(in the rows, 128 means zero)
One turn or mirror swaps these rows in pairs. Which row does each one swap with?
The rows were stretched afterwards, more along some directions than others.
puz: [119 114 137 131 118 117 113 136 132 132 148 120 112 123 136 123 127 142
 129]
Kapa: [118 128 150 118 131 161 140 129 106 127 115 117  95 134 113 133 128 130
 147]
nife: [108 122 144 120 105 129 130 114 103 102 119 125  93 135 117 150 136 132
 137]
Kovez: [123 111 135 132 116 118 116 137 132 133 148 122 103 122 137 124 131 146
 130]
mokib: [115 139 135 121 131 157  98 151 120 142 126 152  99 124 128 136 119 118
 121]
toz: [136 107 141 134 121 133 124 155 112 156 128 139 120 109 128 138 127 124
 158]
Tuze: [110 123 135 124 125 161 167 120 109 142 126 112  84 146  98 132 137 132
 172]
puni: [121 131 132 137 137 173 129 130 129 140 141 139 125 136 125 133 137 119
 117]
dadi: [130  94 165 111 115 118 132 138 113 137  97 118  69 113 129 141 143 134
 187]
pibu: [135  84 148 105 117 109 134 139 118 128 121 110 100 118 139 116 131 129
 154]
Tanoz: [128 103 140 129 114 131 117 157 113 143 130 134 117 112 133 132 130 118
 152]
liri: [111 143 123 139 131 156 131 124 146 171 165  98 105 153  93 106 131 140
 164]
fola: [ 98 141 119 133 137 165 145 111 140 161 160 111  81 152  99 110 136 117
 154]
memu: [107 125 137 122 128 162 163 124 109 144 130 113  84 145  99 128 133 135
 163]
Lifef: [106 135 112 138 121 168 151 139 130 164 162 130  91 145  94 129 131 128
 156]
fur: [113 134 128 125 131 140 105 146 130 154 133 153  98 120 135 130 123 113
 137]
Vesa: [100 133 118 119 136 167 145 127 140 155 163 125  81 152 107 117 135 105
 135]
did: [113 119 120 125 123 140 160 124 140 157 129 132  90 141 125 126 140 130
 163]
Fitap: [112 116 153 133 116 146 130 123 112 147 129  97  88 145  90 144 153 135
 197]
Guz: [116  99 159 112 109 118 112 131 116 114 103 120  82 113 140 133 142 125
 161]
Bigun: [122  95 163 115 111 115 127 131 120 125  99 117  65 112 132 141 146 138
 181]
deput: [119  97 160 112 111 110 125 125 118 124  96 116  77 115 134 135 143 125
 177]
gub: [113 118 144 149 128 130 118 135 125 162 152 110 102 131 110 127 142 143
 170]
tidos: [136 106 145 115 125 150 125 171 130 164 137 133  81 132 119 133 138 139
 164]
movep: [115 116 116 132 127 140 159 129 138 160 129 131  97 141 123 132 142 126
 166]
fim: [111 124 150 132 116 150 134 120 113 146 126  99  91 150  85 138 152 132
 194]
Rekal: [109 124 143 145 129 134 114 132 122 159 153 119 112 126 121 131 136 138
 150]
Lepos: [116 103 156 121 109 120 122 125 113 112 100 121  87 115 137 136 143 123
 164]
zan: [109 136 126 117 114 146 119 128 137 135 160 110  99 149 111 121 122 146
 129]
zavez: [126 125 135 133 135 162 116 141 130 144 139 138 129 122 131 133 127 117
 116]
tar: [136 114 137 122 131 165 122 177 125 167 143 141  94 135 121 133 134 136
 150]
Pize: [112 141 115 143 119 174 130 144 140 157 160 136  91 145  98 137 132 127
 144]
kabi: [136 102 141 132 121 128 124 155 108 154 125 134 119 109 127 142 128 121
 163]
sefan: [119 130 149 117 130 161 127 133 110 121 115 128  89 131 117 138 131 124
 139]
Vebi: [121 125 118 133 124 149 149 135 146 169 138 113 103 139  97 129 128 135
 162]
Keta: [119 126 119 130 119 134 151 122 143 156 120 106 110 141  99 126 132 130
 172]
Tumo: [104 125 142 126 107 132 136 111 106 106 124 119  96 137 115 148 130 135
 136]
Zum: [117 138 135 119 136 148  99 148 122 147 132 149 105 120 134 132 121 110
 124]
dev: [114 142 120 134 142 172 133 129 133 146 134 132 133 148 125 120 132 107
 134]
luzo: [116 143 113 143 117 171 126 149 140 156 155 137  93 142  99 136 131 131
 143]
Retal: [132  88 145  97 131 122 134 147 115 147 126 112 112 122 131 117 130 105
 159]
Fipi: [130 104 148 118 123 148 119 167 124 164 128 141  74 125 121 140 138 140
 167]
Nira: [110 135 125 125 113 149 124 135 143 141 161 103 102 153  99 123 125 155
 141]
zub: [109 141 122 136 132 161 132 131 144 175 173 100 101 154  92 113 133 142
 161]
Tevi: [114 128 140 117 133 170 150 127 109 133 127 118  89 146 104 132 135 127
 148]
kirut: [119 138 123 136 139 166 125 137 128 140 126 133 131 143 123 121 135 112
 135]

deput pairs with Tevi
Keta pairs with puni
memu pairs with Guz
Tuze pairs with Lepos

